One vector is turned by the same rotation once a tick. Each row is the vector after some number of ticks, and that number follows the row.
The counts run from 0 to 146.
[-32   6   7 -14 -28  13  12  26 -19  -4 -13   7  -9  -7  43 -13  44  -5
 -12   9  -8  19  44   6 -50   4  -1 -53  11 -23  24 -12 -17  43 -29   1
 -21  -9  20   2   3  25  -4 -17 -12  36 -30] | 23
[-11   3  14  10  -9  24   6  11 -42   4   5  -9 -51   5   8 -35  69  29
   3  23 -26  -7  62  13 -26 -12   2   4  11  -6  17   2  -6  10 -28 -30
 -13  -5  28  22  -5  31 -29 -13 -17  26  -8] | 25
[-26  -9 -18 -72  25  14  19 -19  -6   8 -39  31 -18 -11 -12  29  12   9
  35  18 -27 -29 -25  -8 -25 -18 -10 -15 -26   2  34  38  24 -19 -17   6
 -23   5  -7  12 -10 -27  24  -7 -24 -16 -38] | 61
[-38  23  24 -25  32   2  16  37  -4   4   9 -16 -20  19  25  -7  29   5
  15   3   6  18  17 -26 -37  27 -35  -5 -64 -26  18  -5   4  16   0 -35
  -7  10 -11   1  -9  18  34 -32 -24  34  -9] | 132
[ -1   8   8  -5 -33 -21  -2  17 -19   7  26 -51  -3  17  12  17 -14  -5
   2  13 -18  35  18 -39 -49   1  -1   9 -12   5  31  24 -18  -2 -22 -12
 -14   5  43  12 -32 -22  60 -38 -12  16   8] | 75
[-10  22  -7 -20   8  -9  45   3 -10  24  22   1 -18  15   2  23  35  43
  29 -22   3  -3  53   9 -10 -44  18  50 -21 -27 -20 -15   7 -30  12 -28
  31   2 -12  -8 -20  20 -18  -7 -34 -11  28] | 46
[-12  43   3   4 -43   8   3 -14 -11  -8   6  19  29 -17 -19  19  -9  -5
 -39  13 -37  -4  44 -33 -34  -7   9 -62  11 -16  28  20 -20  19  24 -17
   1   0  30  -8  -3  -7  18 -35  -6  -6  -2] | 18
[ -9  29  24  17 -23  31  54  12 -23  21   8   5   5  19 -10 -40 -11  -6
  41  37  17   3  32   9 -46  23 -11  -1  28  -6  10 -26   2  10   4 -26
  -4   0   4  -7 -67  -8  12  -2  -5  12 -30] | 115
[-40   3 -32 -54  -9  19   8   7   9 -20  -9  12 -35  -8  22 -11  41 -15
  13 -11 -40  -6  56  35 -32  -8  16   2  22   0   5 -30  -2 -27 -13  -3
  20   7   9 -15  18  26  12  21 -22  24   9] | 102
[ 17  13  25   2  36 -19   7   8 -13  17  -2 -31 -22  35  15 -43  25  45
   5  24  -2 -19  24 -24 -12 -27  -2 -10 -37 -23  10  28  21   8 -11 -35
 -25  17 -11 -15 -35   4   7 -40 -54  11  10] | 134
[-68  26  28 -53   7  25  41   9  28   4 -12  -6 -23  14  -5   0   1  -2
  24 -29   5 -21  12   1 -22 -32 -12  -8 -16 -20 -23 -63  18  10  -4 -12
  29  10 -13  12  14 -16   1   7 -28  19 -14] | 41
[-25   9  20 -31  16 -39  36  24  13  18  -5   7 -12   9  17   0  16  39
  13  -7 -18 -43  20  17 -10 -66 -15 -20  11 -33 -39 -15  22  12 -28  -7
  26 -10   5 -10 -17   1  11   0 -27  30 -16] | 43
[-34  10  -9 -47   5 -13   2 -30 -18   4 -10   5  -4  31 -26 -22   9  14
 -31 -40 -20  30 -13 -30  11  26  14   3  46 -38  -3 -25   4  -5  -8 -10
   7   3  29 -33  -7 -35  -3 -41   8 -15  41] | 88
[-10  28  26  -9  36   7  28  31  -8   9  -1 -31 -34  34  34 -31  33  12
  29   4  16  -2  28 -15 -24   2 -14   8 -62 -25   7   5  18   9  -3 -47
 -25  17  -7  -8 -16  18  10 -36 -43  24  15] | 133
[-19  15  15 -14 -11  34   8   4  -3 -11 -51  -2 -34 -10   2   8  37   3
 -18  23 -23 -31  39 -18 -18 -22  22 -52   0   3  11  11   6  27  11 -23
 -11   9  31  21  48  19 -22 -44  -9  19 -13] | 21
[ -3  53 -37 -22  -9   3  40   4   9  31  18  -7  31  35  35   7  -6  35
  32 -19  -8   6  56   2 -30 -20  10   7  -9 -21 -33  18 -14  34  23 -22
  -9  -2  16   8 -25  10 -11   7   7   8  18] | 124
[-25  32   1 -20 -14  27  34  42 -13  -9 -44  28  -3   7   7   0  39 -23
  26  29  37  17  15  19 -25  38  10  -5  12   8  11  -3  13  -7   9 -52
   5  -4 -10   6   4  -1  14 -14  33  35 -42] | 111
[-35 -11  -1 -52 -29  28  21  -5   7  -6 -23 -15 -16  16  33 -10 -20  10
 -22   1   9  54 -18 -27 -43 -25   8 -36   8   8  47   8  -5 -12 -28   6
  -9 -23   1  46   3  -9   7 -14 -15  11  27] | 80
[-33   3  12   1 -23  33  22  29 -28 -10   4  -2 -26  -5  31 -19  62  12
   0  19  -3  20  61  14 -43   4  -1 -15   5 -13  18 -12 -16  16 -39 -22
 -16 -16  24  21  -2  34 -21  -9 -22  35  -8] | 24
[ -7  31  16  -9   3  18  27  35 -17   1 -41  15 -26  10  -7 -19  42  -3
  37  34  21 -24  27  16 -20  24  12   5  16  18   7   3  26  -7  -5 -48
   1  11   0  14   3   5   5 -26  40  32 -50] | 112
[ -4  17 -15 -46   3  -4   4  17  12  11 -17 -31 -18  17  25  19  12 -23
  36  20   1  21   7 -18  -2  42  15  21 -23  29 -24  -2  -9  16 -22 -26
 -14  29  68   6   2 -15  17 -51 -20  22   9] | 72
[-13  22 -49 -36  17 -22  -2  35   0  -3  -3  31  18  -4   7 -17 -10  -1
  -6  24 -55 -24  17  -7 -15  33 -13 -33  58  12 -14  31 -19  15 -28 -17
  -3  -8  37 -10 -12  -9  39 -36  15  10   0] | 13
[  0   1 -18 -36   0 -20  27 -26 -34  21  24  18  15   3  -5  45  18  38
  27  21 -18 -15  23  -1 -14  -4   1  21   3   4  22  53  -3 -19 -49 -12
 -30  -9  19  14 -30  -8 -17  -2   5 -23 -34] | 65
[-26  33 -35 -36   9  14  51  44  15  20 -17  31   0  -2  18  -5 -11  42
  36  17 -29 -26   2   5 -28 -38  -2  -9   7  12 -30  36 -11   4  -8  -4
  24 -10   7  51 -15  -7   2  -7   5  10 -17] | 121
[-22  40  21 -15  29 -18  11  26   9   6 -15  15 -18  29  14  12  13  19
  -7  28  22   0  -3 -22  14 -12 -38 -37 -26 -30 -16  19  10  42   8 -28
   7 -10  20  17 -10  13  10 -52 -10  46  -4] | 130
[-27  15  -2 -36  12 -12 -15 -42 -25   8   2  -5 -17  25 -53 -13  17  37
 -34 -32 -32   5   2 -27  19  12   6  25  41 -28   8   7  15 -18 -21 -19
   8   4  28  -9  -6 -18 -21 -39  17  -3  29] | 87
[ 18  10   1  -9 -16 -46 -13  19 -10  14  13 -40  -5  21  11  15  -3   4
   0  32 -14  14  10 -34 -25  -2  -3   1   0   2  17  39  -5  18 -26  -9
 -19  15  58   2 -35 -25  53 -55 -12  28  -9] | 74
[-22   4 -31 -27  15  21  27 -37   0   9   2  52 -12  16 -31  -3 -17  11
 -15  23 -40  -2   0 -26 -20  37 -18   9  67  -9  27  12 -24 -21 -26 -14
   8 -38  -7  20 -16   6   0 -50  -2 -21   8] | 9
[-34   6  -5 -22  -9  -6  18  -7 -33  -1  23  -7  15  36  14 -34  17  36
 -28 -34   6  44  26  -9  -3  16   1  20  44 -12  14   4   3 -25 -56 -24
 -16 -17  31  17 -27   4 -15  -3  -4  14  50] | 85
[  7  54 -21   0 -12  12   1  12 -12   1   4 -10  27   7 -10 -20  -3   1
   8   8 -44 -38  71 -26 -12  12  33 -15  11  23   0  27   0  -4  29 -46
 -17  31  47 -10   4 -10  -1 -29  -9  -8  21] | 16
[-39  24  26 -42  15  -5  42  16  27  19 -25 -11 -21  18  21  -6  15  18
  30 -17   3 -37  20   9  -8 -54   3 -18  -4  -8 -40 -35  27  21 -16 -16
  18   6   5  -5   3  -3 -18   3 -39  27 -12] | 42
[-19  27 -46 -30   5  -5   0  26  -3 -10  22  19  30   0  10 -10  -7 -17
   0   4 -63 -14  41 -22 -37  54 -11 -15  30  15   2  23 -22   4 -16 -21
  -1   1  28 -11  -7  -5  48 -13   8   9   0] | 14
[-20  -2 -26 -83  15   8  25 -30   2  22 -30   9  13  -2  17  27   6   1
  56  -8 -16 -19  -4   3 -35  -3   3 -13 -23  -5  29   8  13   4 -29   0
 -44  14 -10 -18 -13 -22  14   8 -34 -15 -39] | 62
[  6  16 -30 -11 -11 -30  -1   0 -20   3 -11  12  -7 -10  -1 -10  47  24
 -10  -2 -31 -21  65  41 -17 -40  19 -19  51 -10  -6  14  19 -12  -4  -4
  13   4  32 -39 -31  25   6  14  -3  27   3] | 104
[-21  17  11 -19 -23  29  28 -29  14  -5  -8  -4 -37  16  -4  -7 -23 -32
 -18  15 -11 -24  58  -3 -10 -23  36 -39  37  12   9 -53  -2 -19   1 -14
  19  -8  -4 -15  18   0 -19 -10 -46  -7  22] | 98
[-24  17  -3 -36   8 -17  21  44 -23 -12 -30  16  14   2  -7 -15  17  10
 -32  -5   1  14 -24 -32  24  16  18 -16  47  10 -10  -6  11 -23 -29 -41
  27  -9  25   3  17 -43   1 -47   1   1  32] | 90
[-14  44 -25  -5 -26  32  18   4 -36 -11 -35  20 -10  -5 -31  16  47   2
   7  -6   1  23  49  27  -4  -4  43  17  23  -8  15   5  20 -37  51 -41
  26  13  12 -16 -10   3 -14  -9  15  -1  18] | 107
[-17   7   2 -21 -12  16  29 -16  13  -9 -25  18 -44   1  10 -13 -20 -14
 -24  33 -19 -32  35   5   6 -49  23 -61  58  14  -4 -24   1 -14 -13 -14
  27 -17  13  -7  10   6 -16 -17 -41  10  21] | 99
[ 14  52   0   9 -27  -5  -2  -8 -16   2  -5   5  24  -2 -24   1 -17  10
 -20  13 -44 -31  62 -31 -15  -8  22 -44  24   3   5  45   0  18  25 -21
 -11  13  47 -18  -4 -15  -7 -36 -11 -11   7] | 17
[-29  57  12 -24  22  18  19   1  22   7 -36   3 -11  31   8  32   8  14
  -3  16  38  15   7 -19  21  -2  -8 -27 -33 -27 -26   3   5  42  36 -44
  -3   3  37  18   3  10 -18 -44 -17  22  17] | 129
[  1  -1 -29 -49  21   8   0 -24  -4  21 -39  20 -35  23   9 -23  -8  26
  -7  20 -21  -3  -8  -7   6 -42 -10 -39 -17 -28 -10  22 -10 -17 -18  -8
 -32   1 -50   0   2 -34 -36 -37 -18 -13   2] | 139
[-24  33 -11 -21 -26  10  30  22 -17  -7 -46  45   6  -1 -11  18  34 -14
   1  21  32  39   2  16 -26  22   1 -27  29 -18  16 -10   0   8  21 -24
  12  -3  -1 -16 -12  -9  22 -21  41  23 -38] | 110
[-19  -8  -8 -58  -1 -16 -10 -42   2   4 -20 -26 -22  42  32 -29  14  37
 -13 -27 -21  13  15  -4 -22 -14  -2  -5  36 -16  14  14   9  11 -54  10
 -42 -11  16  11   2   9   0 -11  24  30   3] | 83
[-27  19 -25 -54   5   3  -4   4  10   8   1 -14 -25   9   6  48  10 -24
  29  18 -10  30  -3 -23  -9  39  -9  25 -24  11  -2  -9 -20   7 -12 -23
   5  18  47  22   2 -24  29 -55  -1  12  -1] | 71
